Each row of X is roughly a mix of the hidden directions of one of a few groups.
X:
[[ -4   4  19   2   9 -10  17   9   1 -17 -12]
 [  0 -11  -6 -21  11  12   5 -19  -5   6   7]
 [ 15   1   0  -7   9   1  -6   4 -10 -29   6]
 [ 14  15  18 -12  -3 -11  -7   3  11 -14  -3]
 [  7   2  15 -10  11  21  -5  -7  14 -11   4]
 [  4   2  -1 -22   7 -15   0 -14 -18   0   8]
 [ -7   4  -2 -26  11 -14  -2  -3 -11   6  12]
 [ -1   4   3  -2  -3  -6  30 -12 -13   7   2]
 [-22 -15   8   4   9   7   1  -9   1   5 -18]
 [ -8  17   5   9   2   2  -9 -19 -20   2  -8]
 [ 15  15   8 -12   1  -6  -5   3 -21  13   3]
 [  4  -5  -6 -22  11 -10   5 -19   4  -9  10]
 [  2 -14  -7   9  15   9   6  13 -17  16  -1]
 [ 20  -5 -13  18 -10 -10   3  -3  -9 -12  -8]
 [ 17   3  -9 -11 -15  10 -14   7   7 -15  -6]
 [-18  -2  10   4   4   6   1 -10 -10 -14 -21]
 [-16  -4  14 -17 -19   0  -1 -10  -4   9  -8]
 [ -2 -12 -10  -9  18   1  18 -13  12  -9   6]
 [ 13   8  -8  18  -1 -12   0  15 -17  -6  -7]
 [-19 -13   0  -5   6 -16   9  -9 -13 -13  -3]
 [  2   8  12  -7   7  -1 -14 -24  -7  12  -8]
 [ 11 -16 -12 -11   5 -13  -3   8  19  -6   7]
 [  3   0  -8  -8   2  -8   3   0   1  15 -30]
 [  5 -19  -7   6 -15   3  -6  -4  24  -4   3]
 [ 12   8 -14   7  12  -3   7  -7 -13 -17  14]
 [ -7  -1  -4  -9   0 -16  -4  -6  12  19 -20]
 [ -8   0  16   7  -1  27  -8  -1  12  -6   6]
 [ 12   2  -8 -14  13   1  -4   9 -19 -16 -10]
 [  8 -15   8  -6 -18 -21 -11   0 -10  -2  -1]
 [-18   1 -11  -1   9   4  10  -9 -24  10   3]
 [-20  -2  -8 -10   9 -12 -15   5  -7  12  12]
 [ -9  -6  24  -9   6 -15  -2   9  14   3   4]
 [-14 -10   0   6   4 -19   8   4  -8 -22   6]
 [ 22   6   1   0   6  -5 -11  11  20  -6  11]
 [-21  -6 -13  -5  -8 -11  -9   5   6   9 -17]
 [ 12   3  -9 -15   4 -16   1   3 -15 -11 -18]
 [-19  12   2   6   2   4 -23   9 -10  -5  -8]
 [-22  -2  -1   1   4   3 -18   9  -9  -1  19]
 [-18 -15 -11  -2  -1 -11  10  17   5 -11   4]
 [ 22   3  -2   4  -7  -3  23  -3 -10 -10   2]
 [ -3  17  19   7   7 -12  10   9   7   6  15]
 [-33   0   5  -7   8 -10  -5   0  -3  -3   0]
 [-20   3 -11  -4  18   5 -18  -2 -12  -3   0]
 [-22  -5   5  -8   5  13  18   5  -7  -2  12]
 [-10  -2  -9  -9  16   5  -2   8 -14  18  14]
 [ 13  -3  -5  -1   8 -11   2  -2  -4 -14  28]
 [-13  -4   9 -12   3   0   8 -13  10  17  18]
 [  2   5  -1  19  -1 -10   0  13 -19  -6 -18]
 [ 11   8  -1  20   8 -11   1  23   3   5   1]
 [ -2   0   2   5  -4  -8   3  -2  -5 -11  33]
 [  9 -16   1  -2  14  -2 -21  18  -1  -5  -3]
 [-14   5   6 -16  -7 -15   1 -12   8  17  -7]
 [  6 -10 -10  -6   8   2   2  -3  16  18  21]
 [-10  25   2  14  -2  17  -2   4 -10  -1   3]
 [ 19  -8  -7  22   5  10   8   3   6  -4  12]
 [  7   9 -26   5  -2  11  -9 -14 -11   0  -6]
 [ -3  15  29  15  -2  -1   2   5  -7  -2   1]
 [ -2  -4  -5  -3  -3  25  20  -5 -14   5   5]
 [-10   9  23   6   0   3  -4  12  12  -6 -17]
 [ -2 -16 -16   6  11  12  -4  -9  -7 -12 -16]
 [ 13  16  -1   6 -13 -17   3  14 -16   1   6]
 [ 12  -8 -12   1   6  -3   0   8  14  20  17]
 [  1 -18 -23   4   7   0   3 -12 -16   5   0]
 [ 14  12  12   5   1  13   0 -20 -15   6  -2]
 [ 15  -2  -4  -3   3 -14 -12  -1   8 -24 -12]
 [-21   7  -5  -4   0  -3  16 -20 -13  -2   3]
 [-11 -21 -10  12   7   6  18  -2  11  -4  -1]
 [  4  -4   1  21  -9   7  12  -6  18  16   0]
 [ 24   0   7  -2   4   2   7 -12  19 -13  -1]
 [ 31   4   6 -12  -4  -4   1   3   4  10   7]
 [-13  -9   7   5  -9 -11   2   5  -8  25 -10]
 [ -1  -4 -12  16  -3   3  16   7 -10  22   7]
 [  0  -8  12 -10  13   9  17  -1  -3  -9  21]
 [ -1 -14  -2   7 -18  -3  14 -10  21  -7   1]
 [-14  -8  -2 -14   9 -15 -11 -10  -4 -19   0]
 [  4   6  13 -16   7 -17  10  -7   6 -19  -2]
 [ 21   4  -5   2 -11   3 -11  -7   6  17 -16]
 [-18   5  12   0   3   0   7 -16 -16 -15  -8]
 [-13   3   4  -1  -6   1  13  -3  -9  15  26]
 [ -3   5  13   0 -19 -13 -22   6  -4  -9  -7]
 [-22  -5   4   5 -10 -10   5  -9   8 -20  -7]
 [ -4  10  19  -3 -22   3  11 -11   2  -9  -7]
 [  0  -9 -11 -23  12   9  -3 -17   1   8   6]
 [ -2   8   3 -11  11  -1 -18 -24  -5  10  -5]
 [  2   2  -4  15  28   0   9  -2   6  -5  13]
 [ -8   1 -15  13  -4   8  11  -4 -23 -12   0]
 [-19 -10  13 -14  -3  11  -1 -13  12   8  -6]
 [  6   0 -13  -4 -18  -8  -1  -4 -27  -2  -4]
 [ 20   6 -14   6  -1 -12   2  12  -4   7  18]
 [  7  -7 -11 -11   7   3   1 -13  24  -8  10]
 [ -2   9  17  -9 -14   7   0  -7   4 -13 -21]
 [ -2  20  11   7 -18   0 -11   8 -13   9  -6]
 [ 14  10   2   0 -12   5 -13  18   8 -14 -13]
 [ -5   9  -4  -1  13  -2 -11 -24 -17  -8   3]
 [-26  -2   0   1  -2  -4 -24   8  -3  -1   6]
 [ -3  13   7   0  12 -17 -23 -12   0  -4  -2]
 [ -3  -7   4 -13 -24   0  -9   6   4  17 -11]
 [  2   0  -1   6  -8 -17   5  -4  -3 -10  28]
 [ -4 -25 -14  -6  14  -2 -14  -2   4  -8   4]
 [  1   2 -19   1   5  18  10  -6 -14 -12  13]
 [ 10   4  -2  18 -17   6   5  -7 -16   5 -16]
 [ -4   9  11   4 -20   5  20  -3 -14  -3   9]
 [ -7 -16  -5 -13   6 -24  -9   1  13  -4  -2]
 [  6   1   8  21 -12   9   9  17   0  14  -7]
 [ -3   1  -5   3   2   8  14   8 -22  10  20]
 [-18  10  12  -5 -17   2   4   0 -18  -7  10]
 [  2  16  14 -16  -5   8  -2  -3  15 -16   9]
 [-12   0  -5 -18   7 -12  -1 -21  -2 -15   5]
 [ 11   3   9 -16 -16 -21  -1 -11 -10  -1   4]
 [ 16  -8  24   5   0 -20   2   2   6  -5   0]
 [ -1  -7  10 -15   9   8   4 -24 -12  10   1]
 [  1  -3   1  11   4  10 -12   8  -4 -22  20]]
Each list below has three rows that fit no group; the rest each fit one group, if only roughly. Name those rows in the order they come.
  * K23: [-16 -11  10 -10  -2   2  -5   9   3  24  -9]
  * K330: [  5 -13 -18  -3  -1  15 -10 -15   0  14 -11]
  * K233: [-15   1  11  -1  -7   3 -22   2   7 -15 -14]
  * K392: [  1   3  -1   6 -17 -18   3   9 -22  12  -4]
  * K46: [  0 -12   0  16  12  13  16   9  17  -2  -5]
  * K554: [ -9  -1   4   4   7  27 -15  10   1  -2 -12]
  * K34: [-13   2   8   8  -1  17 -21   7   5  -8 -14]
  * K109: [-12   7  13  -4  -8  14  -4   4 -15 -21   6]
  * K340: [  1  -9 -12  10   6   2  -9   9   4   4 -28]
  * K410: [-18 -15 -23  -3  -5   0  11   0  -9  -6  -3]
  * K292: [  2   9   9 -21   1   4 -24 -11   2  -1  -6]
  * K531: [-13 -20  -4   3 -18 -14   6 -13  -6  -3   0]
  * K154: [ 25  -2  -5 -14  19  -5   4  -4   2 -11   1]
  * K680: [ 25  -2  -1  -1  14  10   4   0   1 -20   5]
  * K115: [ -2  15  -2  -9   9   0 -25   1  10 -16   0]

K23, K330, K292
  * K486: [-13  11 -14 -15  13   1 -11 -16  -9  -1   7]
  * K786: [  8  -6  14  14 -17  -5  -8  19   4   0 -10]
  * K205: [ -4  -6 -13  -6  21   5  13  -7 -17  11   6]
  * K373: [ -4   9 -17 -10  15  10  -6  -7 -13  15   8]
  * K366: [-18  -8  -2   0   7  -4  -1  10 -19 -19   7]
  * K291: [ -9  -4 -15   1   3 -11   8   3 -10  27   3]
  * K730: [ 21   3 -19  -8   4   3  -2  -5   2  -8  20]
  * K909: [-25  -3  -3  -4  -5 -20  14  -4  -8   3  -5]
  * K696: [  2  13   8 -15 -12 -17 -17  -8  -5  -8   4]
  * K912: [-16  15  -7   1   4   9 -13  -1 -22  10  -1]
  * K147: [-13   4  15  -7   2  20 -16   2   0 -15  -4]
  * K692: [ 13 -17  11  13  -7  -3   7  19   9  -1  -7]
  * K709: [ 19  11 -14  -6  -6   0  -1  -2 -10 -19  12]
  * K569: [15 -8  5  3 -9  0  0 18 21 -8 12]
  * K693: [ -7  20  24   2   5  -5   6   1   6 -12   8]

K366, K909, K569
  * K326: [ -8   8   5 -11 -18 -18  13 -14   0   7   7]
  * K963: [  0 -18 -15   3 -13 -18   1   2   2   0 -18]
  * K79: [-21   2 -19 -10  11  -7  -2   1 -15  -3  -6]
  * K590: [-25  19   2   6   7   5   5   0 -14  -4  -7]
  * K595: [  1  14   5 -10  -1  -8  11 -11  -7  -2  26]
  * K419: [-18   1  -7  -5  16  -8  -5  -8 -20   7  11]
  * K302: [  5  -5 -20  12   7  -2   3  -6 -23 -12  -6]
  * K480: [  7  -3 -16   4   2 -19 -15   7  14 -14   4]
  * K641: [  0   7   3 -22   6  -1  18  -4 -17  11   6]
  * K475: [-6 -3  1 13 -1 10 12  0 -3 12 27]
  * K64: [ 14   4  14   1   0   5  17   0 -21   6  12]
  * K99: [ 15  -6 -14   4   9  -8  12  -4   4  20  13]

K79, K419, K64
  * K254: [ 14  -1   2  -5  10  11 -11   4   2 -24 -13]
  * K488: [  2  -1 -12 -21  24  -2  -6   6  -5   9  -5]
  * K572: [ 17   3   6   0   6   9 -18  10 -17 -13   1]
  * K21: [-17 -18  -4  10   5  -3   5  -9 -12   7 -17]
  * K523: [ 10   9  16  -2  11 -14 -15   2  16  -5   9]
  * K334: [ 14  11  -9 -10  11  15  -6 -14 -16   5   5]
  * K354: [ -4  17  -5   5  -6  12 -12 -13 -10  15 -15]
  * K25: [ 23  -2   0   0 -18  -7  -7 -13   5 -15  -2]
  * K204: [ -9  11 -11   8   8   8   4  15  -4 -18  17]
  * K158: [-23  10 -10  -7  -1   0  -9 -15 -16  -3   2]
  * K543: [ -9   0   8 -15  17  16 -15   3   0  -4  15]

K572, K334, K25
  * K840: [ -3  -8 -17   5  14 -18 -17   6   3  10   6]
  * K903: [ 10  14  -3   8 -12   2 -14  11  12  14 -13]
  * K338: [ -2   4  15  20 -18  15   8  -4   5  -7   4]
  * K961: [-6 -8 -7 13 -6 10 27 -6 12  6  1]
  * K914: [ -1  12  11   4 -26  11   4  -5 -14  -3  -7]
  * K759: [ -3  -1  -1  22  -8  12   9  12 -14   3  15]
  * K427: [ -6 -15 -21   5 -13   1  14  -1 -12  -4 -11]
  * K393: [-13  -1   6  22 -22   2   2   2  -1   1  14]
  * K279: [-17  -7  15   6  11   4  14  -7  12  -3  15]
  * K209: [ 14  14  16 -15  -3  -8  -2  12   0   5  15]
  * K111: [-11  -5  -2  20  23  -2  10  -6 -12   1  -2]
  * K547: [  0   2  -7  -7 -11  -5  -8 -10 -24  17   9]
  * K947: [ 16   0  -4   5   3  19  17   5  -7   6 -17]
  * K179: [ -7 -12  -6  -5   6  -7 -22   0  14 -18  -2]

K914, K279, K209
  * K534: [  5  -2  -3  17  -3 -17   0  19  -5  17  -8]
  * K541: [15 -4 -3  4 -5  7 18 -3 25  1  6]
  * K169: [ -3   3  -6 -14  -3   1   6 -23 -12 -11  17]
  * K409: [ 6 14 -3 13  5 -8  8 16 -3 -9 22]
  * K911: [  6 -24   2  -9  16 -10   5   2   7 -15  -2]
  * K303: [ 18   5   1 -19  10   0  15  -3 -13  -8   6]
  * K608: [  6   9   4  -6 -15 -13  20  -6 -16  -7   6]
  * K758: [ -5   6  10 -22 -17  -2   4 -15  -3   2  14]
  * K210: [ 26 -16  -7 -13   8  -3   1  -6  10  -3   7]
  * K721: [ -5  17  12  -4   6  -4 -13   3   0 -16 -20]
  * K274: [-13   3   6   6   4   6   1  -7  18 -21 -15]

K409, K721, K274
  * K823: [ 14  -7  15   4  10 -17   3  -8  -3 -17  10]
  * K630: [ -7   7  -9 -10  30   8   8  -6  -7   0   4]
  * K238: [-12  -2  13  11   0   2  -6  12  -2  -3 -27]
  * K928: [ 14  12   6   2  -4   5 -12   8   0  27   4]
  * K821: [-14  15  15  -2 -12 -12 -12  -1  -5 -15  -8]
  * K192: [ -5  -4  -5   9  26  -1  12 -13  -1   0  15]
  * K32: [-18  -2  21  -1  -1  -3   4   3  15  19  -1]
  * K145: [-14 -15 -14   8  15   6  12   8  12   3   5]
  * K636: [ 0  4 -7 -2  3 21 11 18  7 -6 18]
  * K428: [ 4  0  4 14 15 11 -6  8 18 18 -4]
  * K640: [ 15   5  10 -21   9   1   5  -9   9 -12 -12]
  * K660: [ -3  -5   1  17  10   7  -7  11   4  -9 -25]
  * K251: [  1  -4  -3   9  24  13   0  -5  17 -13   1]
  * K225: [-10  25  15   3   4   8 -15  -4  -1  11  -3]
  * K221: [  6   5 -16   1   0  24   5 -14 -16   3   1]

K928, K145, K428
  * K240: [-20 -15   2  -4   0  -1   4 -16 -11  14 -11]
  * K673: [  3   5  -4  -3  18  11   3 -10  16 -15  16]
  * K461: [-17 -11 -18 -10   0   3  -1 -15 -11   6 -13]
  * K697: [  4   1 -11  13  -1   0  -3   1 -27  10 -14]
  * K941: [  2  -1  -4  -6   0   8   6  -7 -27 -20  -2]
  * K537: [  7  -7 -12  10  21  17  11  -2  12   0  -4]
  * K101: [  9   3   7 -14   1 -17  12 -18   9   4  14]
  * K132: [ -7   4   6 -12   1  15  -2 -15  -1 -26  -6]
  * K93: [-11   5   8 -19  -4 -19 -10  -9  -1 -11  12]
  * K58: [  0   3  20   4 -13  15  -4  -3  11 -19  -6]
  * K211: [  0   9  10 -24   4  -3   9  -8 -10  -6  17]

K697, K941, K537
  * K915: [ -7 -12  -8  12 -11  -6  14  -3 -20  -6 -12]
  * K771: [-16   4 -18   7  -1  16  10 -17  -4   7   7]
  * K567: [  6  -5 -12  -9   8   2  -5 -28 -13  -1  -1]
  * K632: [-12   0   1  11 -17  -8 -15   3   5 -12 -18]
  * K164: [ -6  -5  -4   9  -6   5 -19  28   1   4  -3]
  * K462: [ 12  -1   0  12 -12  11 -10  12  -8  23   3]
  * K361: [ -6 -17  -8  -9  -3 -11   8  -8 -18  11 -13]
  * K561: [-10   8  27  -2   2 -11  -7  -8  -4  12  -6]
  * K848: [ 22  20   3 -12  -4   4 -11  -1   7   7   6]
  * K402: [  9  10  12 -15  -9  -7   6  -6  -5 -24   3]
  * K95: [-18   7   5 -13  -9   8 -14 -15   3 -15   1]
  * K16: [ 13  -7 -22  -8 -10   5  -6  -8 -15 -12  -2]
  * K775: [  8  -7   5  -4  -2  -6 -23   7  18 -16  -3]
  * K704: [  7  -4  -3  -5   9  20  -9   2  22 -15  -4]
  * K142: [-19   5  10 -20   3   1 -19   0  -3  -8  -4]

K164, K361, K95
  * K113: [ -9  -2 -16  -2   8   5   6   9   3 -22  18]
  * K59: [  2  -9  16  -8  -2 -22  -4   8  -1 -19  -7]
  * K273: [-24   2  -3   2 -14 -14  -4   5  -8  17   0]
  * K57: [-10  -1  -2 -22   7   6 -15 -16   8   6  11]
  * K344: [  8  -9  -4  16 -12  10  -5  13  -8  21   0]
  * K668: [  0   4 -13  -3   0   2 -12 -24 -13   8 -14]
  * K286: [  3   3  12  -4  -9   3  -4 -30   6   0 -13]
  * K784: [-13  10 -13  -6  -7   3   5 -22 -11  11   7]
  * K728: [  2  -8 -11   7  23   2   3   0  16   9  17]
  * K896: [-14   3  10  14  24   4   8  -6  -1 -12  -5]
  * K743: [  3  -3 -16 -11  12  10  -1   4   0  21  16]
  * K150: [ 21  11  14  -7   7   1 -13  -6  15   9   2]
  * K939: [-28   2  -8  14  -4   9  11  -8  -6   2  -3]

K57, K286, K743
  * K750: [  4  -5 -15 -14  20 -17  -6   0   1  13   1]
  * K54: [ 0 -4  2 29 -8 18  2  5  5  1  7]
  * K473: [ -1  -7  -9  -2  10 -21 -13  -4  15   6  13]
  * K818: [-11 -11   2 -12  13   5   3   5  -3  -8  26]
  * K319: [ -9   9  -5 -17  10  -6 -15  -7 -22   1   2]
  * K185: [ 13  21  -1 -11  -8   5   7 -16  10   7  11]
  * K379: [ 20  21  13 -16  -3  -4  -2  -4  -2   5   5]
  * K400: [-11 -12 -20   3  -3 -20  -4  -5  -7 -11 -10]
  * K549: [-14 -15  -5  -1   5  -8  21 -14   4 -13   1]
  * K12: [ 10   7 -15   1   5 -20 -11   6  -3  10 -18]
  * K752: [  0   8 -10  -4   1   0 -27   3  -2 -18  11]
  * K267: [ 23   3  -1  -6   5  -1  13  -2 -11 -20   6]
  * K237: [ 16  -4 -10  11  -6 -24  -4   0   7 -14  -3]

K818, K12, K752
  * K207: [-20   1  -7   7  18   7  -6   8 -19   1  -5]
  * K992: [-22   0  14  11  -7  -4  13  -7 -14  10   4]
  * K600: [ -4  13   5 -13 -15 -13 -18 -10 -12  -3   1]
  * K415: [ -6   4   6  14   2 -20  11   7 -14  16   5]
  * K513: [ -4  16  13  17   0  12  -3  17  10  -3 -10]
  * K248: [ -7   6  -5  -9  -5 -14  16   0 -19  17   4]
  * K584: [  8   5 -18  -2  -7  21   2  14  14   9  -1]
  * K849: [-11  -3  -8  17 -14 -14  -1   9  -6  -6 -18]
  * K997: [  1   0  -9 -20  18 -18 -15   1  -3  -6   1]
  * K474: [ -7  -1  19  10  -3  -8  -1   3   4 -24  14]
  * K984: [  2   0   9  -6 -20 -17 -13  -3  12  -7 -14]

K992, K474, K984
  * K868: [-18 -16  -1  -9  -4   6   2 -19 -10   5 -11]
  * K956: [ -4  21   5 -17   0 -13  10 -14 -12  -5   2]
  * K923: [ 12 -12  -1  -6  12  16  -5   5  13 -16  13]
  * K563: [  2  -2 -13  11 -16  -2   2 -12 -16   5 -20]
  * K872: [-16   4   4 -13   1  -1  -6   3 -16  -4  24]
  * K526: [-12   5   7 -15 -10 -20  -8  -6  -7 -15   3]
  * K978: [-16   8   2  15 -14 -11  -5  17   2   2 -13]
  * K331: [ 15  -5 -17  11   0 -19   6   1   0  -2 -16]
  * K910: [ 13 -16  -7   7  -2   0  22   6  14 -12  -4]
  * K943: [-13   6 -11   0  25  12   8  -1 -13   6   2]
  * K782: [-10  -8   0 -14   4 -19   0   3  -6  -6  23]
  * K921: [  5  15  -2   6   9  17   2  11   3 -12  22]
  * K598: [  6  -7   5   6   3 -10 -10 -10  29  -3   6]
  * K949: [-15 -18  -3  -8  -6   6  -1 -16 -10   6 -16]

K923, K910, K782
